In the data rows, 128 means zero.
How far apart are the two rows of each pair, measured in a hidden way? 0 means very close, and 30 very far. Two or three weighted sums of its numbers give each row a place; it is the straight-line distance between the places.
[127 149 124 135 108 104 133 149 120 124 144 106 133 133 151 149 130 108
 135 120 145]
[133 160 113 148 137 127 117 147 102 121 158 117 137 136 130 156 163 129
 171 140 121] -> 15
[159  94 176 148 149  90  96 105 123 144 137 151 113 184  87  92 130 187
 137 155  71]
[ 82 156 111 146 115 144 104 128 119 102 167 111 140  84 171 168 166  62
 161 133 182] -> 12
[130 175 123 125  92 168 128 100 131 119 165 148 139  95 151 152 142 111
 150 117 144]
[119 131 131  99 112 139 153 122 153 102 129 153 146 109 146 143 119 131
 116 128 128] -> 9
[137 124 151 118 143 118 143 139 138 152 121 105  90 140 117 131 128 128
 143 160 135]
[157 124 136 143 124 144  89 108 101 147 135 105 171 159  94 112 119 149
 107 132 106] -> 7
[130 154 105 142 133 143 121 179 136 112 184 102 140 100 168 177 169  53
 187 141 163]
[ 78 129 139 114 118 142 165 175 163 117 131 166 120 104 148 140 143 118
 149 113 136] -> 26
[130 105 123 123 135 137 141 138 150  90 127 138 110 125 126 115  95 117
 128 139 131]
[136 132 127 132 130 117 126 131 108 144 119 103 130 135 122 136 100 137
 137 137 102] -> 12
[106 102 114 113 135 121 145 130 112 134 124 122 123 124 109 126  93 136
 117 114 133]
[144 106 103 129 117 152 122 136 113 121 118  99 163 130 119 151 100 130
 106 128 123] -> 13
[157 103 176 112 175 123 142 119 115 210 116  82 132 138  97  97  82 110
 120 172  99]
[123  82 140 134 146 127 100  98 129 121 141 147 121 149 113  90 138 126
  84 126 124] -> 6
[142 107 149 152 153  88 112 128 106 179 107 119  97 163 102 103 148 160
 116 141  69]
[ 93 176 132 158 112 186  96 159 133 114 195 144 167  92 138 152 168  93
 145 142 145] -> 14
[112 191  98 150 105 169 119 167 132  92 191 127 177  72 175 172 152  63
 133 119 184]
[148 120 127 131 142 141 131 148 108 142 124 102 142 147 122 144 131 117
 139 142 114] -> 16
[127 168 111 126 102 121 115 159 120 131 156 127 138  98 137 149 145 101
 140 114 137]
[108 160 139 149 122 162 119 168 135 124 187 121  98  83 172 172 186  94
 166 139 156] -> 10
[127 113 121 146 138 154 115 118 140 103 160 155 107 115 145 124 127 125
 130 126 136]
[101 107 143 103 119 121 156 123 163  97 137 152 108 111 155 135 139 116
 121 115 137] -> 8
[138 165 118 151 117 165 120 189 146 121 190 140 112  95 135 165 172  79
 155 162 161]
[ 92 119 150  69 114 128 157  80 178  83  77 166 106 124 117  93 130 147
 119 137 159] -> 17
[136 127  93 129 142 106 164 169 121 118  95 126 139 126 145 132  99 114
 135 140 123]
[ 91 154 104 135 128 127 115 145 123 103 141 125 101 120 130 151 129 101
 142  94 144] -> 21
[159 128 125 163 145 104 116 137 106 152 113 109 159 153  91 114 143 158
 111 154  87]
[116 126 128 110 125 147 133 103 141 135 118 148 142 117 130 130 131 129
 115 130 125] -> 14
[123 135 123 127 128 135 125 149 136 109 152 140 141 121 137 149 151 117
 138 141 120]
[155 116 121 128 147 109 119  94 112 142 119 121 153 136 136 132  98 151
 153 137 104] -> 15
[112 158 132 147 111 155 100 164 134  95 169 124 103 101 145 138 159  84
 144 145 144]
[128 105 164 124 126 112 105 119 122 143 116 147 115 122 111 122 133 148
 142 125 115] -> 12
[110 105 131 102 141 100 177 146 150 103  83 105 158 146 115  92  91 124
 108 133 144]
[111 156 147 158 124 143 119 129 127 145 170 154 102 108 137 154 167 144
 172 117 120] -> 12
[141 150 135 134 122 125 125 135 106 144 126 120 102 132 116 128 122 118
 136 130 102]
[102 131 133  99 109 136 138 125 177 102 142 171 158  98 161 144 139 111
 121 150 144] -> 25
[181 141  85 143 139 106 115 151 103 122 115 103 140 141 129 147 100 108
 135 115 105]
[126  80 191 142 143 154  74  79 139 130 136 160  97 175  44  43 102 172
  47 169  90] -> 8
[129 156 143 136 127 141 121 149 137 109 162 132 101 131 126 114 154 115
 142 154 114]
[157  75 160 113 159 102 127 113 128 162 111 135  94 140 123 111 110 130
 134 148 117] -> 14
[131 113 118 145 133  99 130 107  98 140 118 113 139 141 134 125 137 121
 135 104 133]
[127 101 176 173 118 156  72  81 144  99 161 195  93 158  75  81 142 149
  58 145  86] -> 18
[ 87 148  96 138 124 127 136 162 142 116 155 108 144 101 177 154 155  93
 139 117 139]
[165 132 114 143 147  92 139 176 119 158  87  92 141 136 126 123  84 117
 111 118 126] -> 20
[109 154 108 126  99 174 124 147 142  93 180 130 120 100 165 156 155  77
 162 148 142]
[127  61 179 111 151 143 128 104 150 143 131 138 105 139  94  80 115 109
 102 172 126] -> 12
[150 141 127 124 133 121 112 125 116 150 116 143 133 121 131 135 137 145
 110 132 105]
[135 124  95 139 129 116 158 161 114 130  89  91 112 133 136 138 112 125
 134 105 161] -> 18
[145 101 133 126 150 125 127 103 128 133 138 114 111 133 134 130 103 134
 137 134 129]
[106 117 127 121 114 135 159 127 158 112 143 126 137 108 139 132 141 101
 127 144 142] -> 4
[164 132 128 113 139  93 138 156 123 151  95  61 148 147 111 112  75 113
 119 144 136]
[182 128 116 137 150  88 134 169  98 202 107  84 120 133 136 134 109 133
 135 123 131] -> 13
[151 164 156 161 133 136 130 180 124 160 167 141  98 135 128 152 203 133
 194 165 100]
[145 134 145 156 143 122 114 141  93 167 138 109 153 169  84 127 172 192
 153 108  76] -> 11
[101 153 114 115 112 167 122 174 162 110 154 153 163  85 162 169 153  97
 149 138 151]
[106 126 104  98 116 131 138  93 145 123 107 140 121 124 109 113 103 117
 119 120 141] -> 13
[114  96 163 109 135 167 103 120 155 130 154 150 126 137 105 112 126 123
  89 149 127]
[142 173 130 156 110 168  86 184 124 111 192 119 145  98 169 162 168  73
 168 161 150] -> 10
[121 145 104 140 123 107 131 162 115 111 154 106 158 113 159 164 168 103
 160 117 143]
[139 126 105 144 119 124 125 157 103 143 121 127 147 126 137 152 145 128
 139 110 113] -> 10
[ 84 111 162  53 109 129 171  88 183  76  78 176 112 122 127  94 134 158
 130 134 128]
[120  89 131 127 142 140 113  91 133 129 133 124 101 151 116 102  85 131
 101 145 143] -> 6
[107 121 165 131 118 186 111 126 154 115 142 147 149 119 112 124 127 109
 123 148 145]
[139 134 124 103 103 164 148  88 157 118 139 140 151 108 138 137 119 116
 126 131 143] -> 8
[123 100 146 124 144 110 141 132 119 164 103  99 125 135 101 118  91 124
 102 130 119]
[139 163 148 151 100 176  97 145 130 138 189 151 114 104 127 131 147 111
 131 147 120] -> 7
[143 106 160 144 145 111 106 143 101 178 126 128 125 148 104 107 151 147
 123 129  94]
[139 152 150 149 114 163 115 153 146 124 150 126 101 124 131 122 154 114
 115 162 113] -> 6
[ 99 109 154  72 135 159 186 120 201  90 118 161 108 112 141 102 121 110
  99 152 165]
[127 129 142  83 107 161 171 118 162 104 151 114 141 118 146 129 137  95
 179 155 146] -> 11
[128 109 160 139 127 137 108 131 158 130 160 153  96 118 112 125 143 120
 136 163 113]
[121 110 100 147 138 120 127 135 107 125 124 107 126 146 122 119 136 132
 157 115 129] -> 27
[126 110 139 126 155 126 152 186 140 141 101  88  98 150 123 110  89 120
  97 128 143]
[154 128  85 129 137  93 147 159 115 127 100 109 148 137 150 148 113 129
 130 121 138] -> 18
[111 108 141 135 132 107 125 129 126 138 138 169  99 126 131 131 147 141
 172  96 103]
[ 88 129 148  67 123 137 157  97 168 101  93 168  94 114 137 100 135 143
 122 116 142] -> 7
[115 153 127 141 122 125 101 115 133 137 158 140 107 101 157 162 173 116
 182 150 141]
[117 134 132  84 122 115 165  98 171  83  84 165 146 129 147 111 126 141
 120 116 153] -> 7
[101 144 139  88 120 135 155 106 170 102 151 146  86 106 163 135 140 110
 139 159 165]
[123 106 133 101 140 127 128 126 127 136 104  95 158 145 102 103  79 127
 122 149 143] -> 10
[ 95 125 149 103 114 129 141 133 146 138 105 154  96 126 139 120 146 122
 123 141 113]
[119 102 132 102 144 125 130 108 136 141 105 105 161 125 118 107  90 125
 131 123 148] -> 18
[129 145 115  77 107 125 171 123 151  92  95 132 129 124 135 119 124 135
 120 127 151]
[153 139 158 123 140 117 147 128 124 161 118 100  87 117 118 109 132 127
 142 130  84] -> 5
[104  93 116 142 128 130 104 101 100 134 136 147 114 125 130 127 146 132
 138  80 140]
[167 120  95 157 152  93 125 156  79 186 115  73 125 158 124 139 109 155
 173 101 109] -> 2
[147 122 111 160 131 100  86 121  84 172 109 146 117 135 131 136 142 154
 141 101 106]
[146 118 124 107 127 111 158 132 143 119 102 152  85 122 160 128 128 134
 126 118 121] -> 10
[118 141 136  95 110 138 151 106 170 104 128 142  90 109 151 129 135 117
 124 145 132]
[ 91 124 136 107 125 130 151 120 142 117 132 143 105 123 150 141 152 125
 131 102 136] -> 19
[143  68 197 144 142 132  63  55 137 135 143 157 120 172  44  36 101 155
  35 159 100]
[117 177 122 135 106 159 118 129 126 132 175 123 168  96 147 164 165  99
 174 133 158] -> 17
[120 127 109 131 125 160 129 101 120 112 140 157 137 101 143 147 138 114
 141 110 137]
[110 147 112 110 129 163 159 132 155 117 141 155 154 113 150 157 142 130
 135 140 124] -> 4
[135 112 109 132 154 136 113 146 109 138 126 151 143 154 103 120 118 128
 129 151 105]
[106 137  89 121 125 119 139 121 103 103 104 111 143 122 156 156 109 127
 110 116 128] -> 10
[144 117 143 141 136 158 110 108 126 127 130 119 125 150 104 110 141 136
 121 132 108]
[146 128 110 135 136 124 111 122 112 157 130 144 156 133 118 122 119 138
 144 121 121] -> 17
[159 148 102 150 134 125 125 160  96 156 109  84 151 162 111 127 106 124
 117 129 115]
[137 128 145 148 130 132 107 140 125 149 137 124 121 148 111 123 136 149
 139 129 119] -> 9
[112 114 139  98 131 138 142 108 142 124 107 135 117 131 118 108  94 114
 101 138 137]
[108 183 118 137 101 174 119 133 142 133 174 141 157  78 153 160 143 115
 147 117 146] -> 8
[109 132 127 133 129 124 140 151 143 102 124 163 122  94 164 154 160 130
 166 108 141]
[146 120  89 140 122  91 137 127 100 126 123 107 136 145 126 138 121 106
 143  91 115] -> 20
[124  65 186 123 152 152 101 138 150 146 133 131 158 160  79  71 121 125
  91 167 123]
[145 127 116 170 122 109 124 124  88 140 105 103 158 168  85 131 110 145
  99 101 105] -> 16
[ 80 126 123  75 113 117 186  92 164  60  79 170 130 119 137 108 109 155
 119 108 171]
[134  96 138 150 146 108 120 130 120 125 128 137 170 142 127 133 138 130
 111  98 125] -> 13
[146 160 137 120 101 109 137 158 126 127 148  93 136 121 151 149 142 122
 173 145 119]
[135 108 105 129 145 102 151 134 123 128  90  98 133 123 149 140 118 126
 113  91 129] -> 8
[104 115 146  71 112 115 167  95 161  80 104 163 113 122 128 114 144 152
 132 141 145]
[149 120 140 107 128 125 143 103 138 130  96 100  98 139 113  90  90 123
 115 134 134] -> 12
[158 122 117 159 137 117  90 133 102 164 118 103 170 155 101 123  91 136
 124 109 126]
[108 146 129  97 109 146 131 113 168 100 146 140 145  87 158 138 151 111
 149 141 166] -> 13
[131 182 157 154  97 178  80 112 142 109 193 123  67 121 126 125 144  99
 154 164 145]
[100 142 116  94 113 161 155  98 175  86 126 164 153  95 134 140 116 113
 108 138 149] -> 18
[105 124  92 133 126 142 114 107 102 120 126 139 173 131 120 131  98 132
  94 110 136]
[121 114 119 125 127 145 136 130 119 134 127 120 130 122 110 124 104 129
 108 119 123] -> 7
[137 122 142 126 143 125 139 127 116 176 119 124  84 130 115 110 135 133
 127 139  96]
[101 114 152 112 142 174 127 113 129 150 127 118 119 159  97  83  92 121
 103 157 124] -> 10
[120 129 122 118 141 124 139 116 135 117 128 132 119 141 142 137 120 134
 128  92 127]
[150 138 123 102 115 141 155 118 163 111 123 119 119 134 143 130 112 114
 118 147 146] -> 15
[142  95 142 161 133 115 119  88  83 167 120 137 137 179  92 106 153 199
 166 109  95]
[ 90 119 125  68 112 129 159 126 153  53  92 135 127 113 123 101 103 139
 122 119 161] -> 19
[116 110 138 109 115 141 136  95 143 117 136 163 110  90 148 131 146 124
 106 123 150]
[140 120 110 126 134 134 129 121 102 128 104 105 125 135 132 135  96 145
 119 110 121] -> 12
[109 130 113 123 120 165 130 124 140 123 144 158 137 104 149 156 137 108
 134 124 149]
[150 109 168 168 138 131  86 135 132 135 141 152 116 164  86  78 133 166
  71 161  80] -> 9
[131 133 107 103 122 124 164 113 145  96 113 131 145 123 154 135  93 130
 119 113 140]
[101 110 140  92 130 139 159 112 144 106 102 129 136 134 109  92  87 118
  93 131 160] -> 7
[119 115 131  82 110 116 180 120 162  83  83 154 115 128 129  96 119 118
 134 129 137]
[148 142 148 138 127 140 112 105 122 147 143 111  99 135 120 121 152 130
 135 138 117] -> 15
[105 107 136  88  94 135 146 129 183  90 139 142 133  97 145 131 121  93
 119 154 170]
[118  82  95 127 135 122 115  98 126 128 120 117 161 121 117 139  86 130
 105  98 167] -> 10
[130 137 149 148 140 121  89 104 100 140 118 146 138 145 101 119 153 149
  81 118  91]
[168 107 136 157 154 121 133 133 105 174 128 115  94 151 110 130 127 132
 146 113 100] -> 6
[102  57 171 110 143 169 110 109 158 147 149 154 128 142  95  86 115 117
  99 159 142]
[145 127 107 125 126 115 120 120 115 128 100 119 142 122 142 134 109 133
 140 104 107] -> 4
[ 98 114 136  80 117 121 159  84 148  94 109 162 134 111 120 110 135 147
 118 133 149]
[101 128 137  93 110 128 157 124 173 104 118 134  90 103 145 133 125 124
 118 140 151] -> 11
[138 123 103 133 133 121 139 141 119 129 130 120 157 127 133 153 115 150
 127 108 152]
[186 132  98 142 138  80 134 187 110 161 115  80 113 147 144 149  92 133
 135 134 142] -> 7
[125  84 140 128 162 119 137 128 107 182 130  88 121 147 111 109  88 111
 124 139 114]
[180 128 159 135 158 114 142 153 103 171 118  63  86 148 110 118 100 150
 133 107 101] -> 5
[125 146 103 112 135 111 128  88 119 117 112 123 126 128 139 134 104 137
 113 136 116]
[141 126 127 138 125 131 140 128 121 145 131 128  83 136 116 116 125 152
 119 152  89] -> 8
[121 138 138 162 117 124 108 130 113 125 163 140 162 130 123 141 158 137
 144 112 126]
[113 152 133 130 106 142 134 132 147 124 165 132 141 110 157 164 155  98
 150 141 154] -> 2
[ 95 120 153  70 103 121 174 129 179 101  95 154 115 101 151 123 135 158
 112 132 159]
[114 150 128 155 127 142 116 134 117 111 161 142  99 119 146 159 173 141
 160 135 129] -> 17
[115 157 111 127 112 153 144 152 154  96 145 145 130  86 164 162 163 108
 146 135 152]
[140 123 147 144 140 115 110 148 115 148 140 110 156 134 131 137 150 141
 134 114 116] -> 6
[103 142 116 143 109 146  97 119 126 100 166 143 103  92 147 137 141 101
 129 107 162]
[154 120 152 158 122 111 105 138 100 153 131 119 148 160  94 105 160 153
 121 149  86] -> 12
[143 177 123 148 115 133 110 116 101 133 156 101 126 130 131 137 172 134
 167 137 114]
[161 170  96 130 124 117 121 156 106 123 116 100 110 129 155 166 116 123
 140 126 104] -> 10
[165 125 122 142 163 115 128 139 124 123 117 107 140 144 112 137 123 144
 128 120 111]
[ 85 135 127  80 103 135 156 127 147  79  90 145 146 119 137 103 127 144
 105 134 141] -> 18
[124 149 135 154 124 133 127 123 123 120 153 120 144 139 123 132 151 120
 142 132 131]
[140 147 110 118 128 145 124 113 118 132 118 151 132 118 130 138 116 122
 117 123 114] -> 7
[133 118  78 150 147 110 138 154  83 146 101 113 135 156 137 147  93 125
 118  84 121]
[132 152 128 140 129 133  93 140 113 137 162 159 140 119 119 134 155 138
 156 143 127] -> 26
[151 103 144 128 140 129 117 158 137 138 134  93  95 168 100 112 130 126
 129 152 138]
[137 103 115 137 122 123 117 103  91 136 110 127 144 144 101 113 100 181
 109 103 106] -> 9
[110 156 140 119 109 140 145 149 164 124 160 127 123  78 150 163 161 108
 171 136 162]
[131 141  85 139 131  78 123 130 113 139 109 125 147 131 158 147 124 128
 150 101 131] -> 15
[128  97 177 119 131 151 119 123 143 165 147 129  82 132  97 107 139 135
 124 180 129]
[111 129 137 125 131 161 125 134 158 108 152 131 134 109 145 132 146 128
 134 139 157] -> 8
[159 144 119 148 154 132 120 156 105 161 119  74 104 159 123 141 108 133
 138 113  94]
[134 162 149 106 119 148 144 122 142 106 133 122 119 122 133 130 144 135
 150 126 117] -> 16
[104  97 128 163 150  84 102 108  94 144 114 137 160 156  89 104 144 171
  92  86  94]
[113 147 131 145 112 139  97 168 133  81 161 148 139  93 140 140 150 114
 120 141 148] -> 25
[107 170 120 134 114 154 133 168 148  99 179 113 104  89 167 171 173  70
 186 168 156]
[126 142 107 139 121 126 134 118  99 140 138 124 128 125 141 141 144 108
 155 118 130] -> 13
[114 126 136  84 118 141 169 105 180 105 117 155 139  97 148 117 132 144
 150 147 152]
[104  90 161  87 133 128 146 142 174 114 107 141 114 120 121 100 126 118
 110 144 137] -> 8
[139 154 134 157 131 126 112 136 107 131 152 107 113 139 123 138 162 138
 161 123 118]
[109 148 107 124 125 151 136 102 132 108 146 125 103 106 157 142 131  89
 170 115 133] -> 6
[110 167 123 110 104 150 135 142 165 108 174 126 160  90 167 167 140  92
 157 158 134]
[165 102 139 154 147  78 131 136  91 174 112 109 134 159 104 111 119 154
 146 109  97] -> 14
[131 122 113  86 131 117 163 132 143  99  76 111 152 138 107 102  81 130
  93 139 158]
[146 106 165 163 127 123  84  75 122 131 138 135  96 169  81  85 145 155
 109 139  99] -> 7
[133 134 117 118 138  99 127 123 118 144 131 136  97 122 142 142 148 111
 150 143 122]
[114 132 110 119 129 135 156 154 149 108 135 119 127 130 139 147 145 113
 121 129 126] -> 8
[137 136 128 139 141 109 115 124 113 133 143  96 167 141 124 125 127 131
 131 133 122]
[163 147 156 140 123 156  93 151 144 122 172 157 108 138 120 114 141 116
 129 169 124] -> 12
[130 124 107 154 135 102 131 143 102 158 119 103 104 146 141 140  99 128
 141  97 100]
[155 124 104 135 123 132 146 158 107 160 104  76 145 148 120 117  89  97
 104 133 131] -> 12
[ 92 137  99 132 125 118 134 161 134 114 135 148 138  91 144 145 133 124
 119 103 161]
[151 139 100 140 143 104 120 157 120 110 116 104 158 139 125 140 107 141
 143 127 126] -> 13
[115 118 134  79 112 127 165 113 156  81  83 111 102 123 135 102 121 137
 116 125 129]
[136 135 138 110 127 141 147 141 146 149 123 139 152 128 114 132 135 135
 142 139 122] -> 11
[124 130 113 106 128  97 139  87 120 118  87 129  98 123 149 112 109 152
 116 103 140]
[127 109 124 118 142  73 135 136 133 141  94 131 106 125 121 113 102 124
 103 108 136] -> 13
[123 119 126 113 143 142 133 121 112 134 121 120 138 125 128 124 107 133
 116 112 132]
[130 124 139 126 118 133 139 123 123 156 114 139 105 116 122 126 140 141
 124  98 134] -> 9
[100 146 135  90 112 162 147 107 166  83 141 166 126  84 160 138 123 129
 122 128 161]
[129 103 114 136 144 109 118 135 103 102 101 131 168 152 113 126 108 131
  85 118 110] -> 12
[148 139 103 130 162 109 143 159  99 160 111  87 171 141 123 130  95 133
 147 140 115]
[128 108  99 135 137  95 134 137 105 145  94 130  84 128 150 143 110 143
 120  86 135] -> 20
[121 123 144 105 123 130 149  86 135 109 104 126  95 119 127 114 119 141
 138 125 123]
[164 168  86 144 119 113 125 153  99 147 119  97 164 137 145 161  99 123
 134 136 120] -> 10
[107 144 111  98 100 159 152 117 150  93 126 150 134 106 133 123 107 111
 107 131 155]
[143 171 126 127 102 150 130 131 124 128 142 128 121 115 152 151 145 116
 165 130 132] -> 6
[112 144 157 156 139 122 115 120 135 124 154 156 109 142 119 131 160 146
 151 121 102]
[169 173 117 143 127 104 130 173 102 162 132  69 162 144 142 165 114 127
 145 144 134] -> 4
[160 143 144 151 130 102  97 101  97 151 122 146 123 160 101 120 115 162
 118 129  76]
[120 188 110 111  98 153 124 146 161 111 167 130 155  90 155 162 149 101
 131 142 155] -> 5
[133 139 131 165 142 106 134 151  74 159 128 121 189 163 115 147 144 167
 128  79  85]
[103 159 119 127 113 163 124 132 148 117 182 101 164  89 148 180 166 113
 155 116 177] -> 14
[141  77 151 139 160  95 141 132 132 173 120 123  64 137 113 107 169 159
 153 123 125]
[ 81 162 107 123 101 148 135 123 136  75 139 156 172  85 165 163 139 105
 133 109 152] -> 20
[129 125  97 103 138 111 151 154 130 101  86 168 119 116 148 110 104 123
 119 120 130]
[116  86 133 128 154 124 124 104 118 160 108 104 144 128  84 123  63  97
  96 160 125] -> 16
[115  93 149 138 143 121 107  86 129 114 121 137  85 155 115  88 141 151
 103 128 106]
[116 146 117 115 118 133 133 123 143 110 149 137 165  96 154 148 154  96
 127 145 150] -> 23
[139 153 114 132 130 134 132 135 119 129 141 116 113 141 146 158 162 108
 170 138 145]
[147 109  95 139 125 108 123 143 103 145 103 109 125 150 133 136 109 126
 120  93 150] -> 16
[181 127 100 144 136  94 132 152 117 146 113 100 114 140 138 142 109 147
 159 124 128]
[118  84 171 107 133 161 122 101 149 141 119 122 108 149  89  88 123 118
  94 163 126] -> 16
[177 167  97 149 141  95 128 138  95 143 114 102 131 138 146 161 100 136
 133  93  94]
[165 108 115 132 147 150 109 128  94 159 120  98 135 146 109 125  84 118
 104 136 107] -> 8
[143  96 168 161 136 139  77  50 119 154 121 135  97 162  71  75 145 179
 100 127  93]
[ 95 154 117 124 103 144 119 132 130 114 139 123 153  93 154 162 155 120
 133 129 156] -> 4
[172 168 174 175 100 153  71 100 129 130 164 130 115 142  75  87 144 147
 109 147  97]
[158 107  87 146 147  82 140 144 104 164  94  76 105 138 134 133  78 101
 124 111 143] -> 16
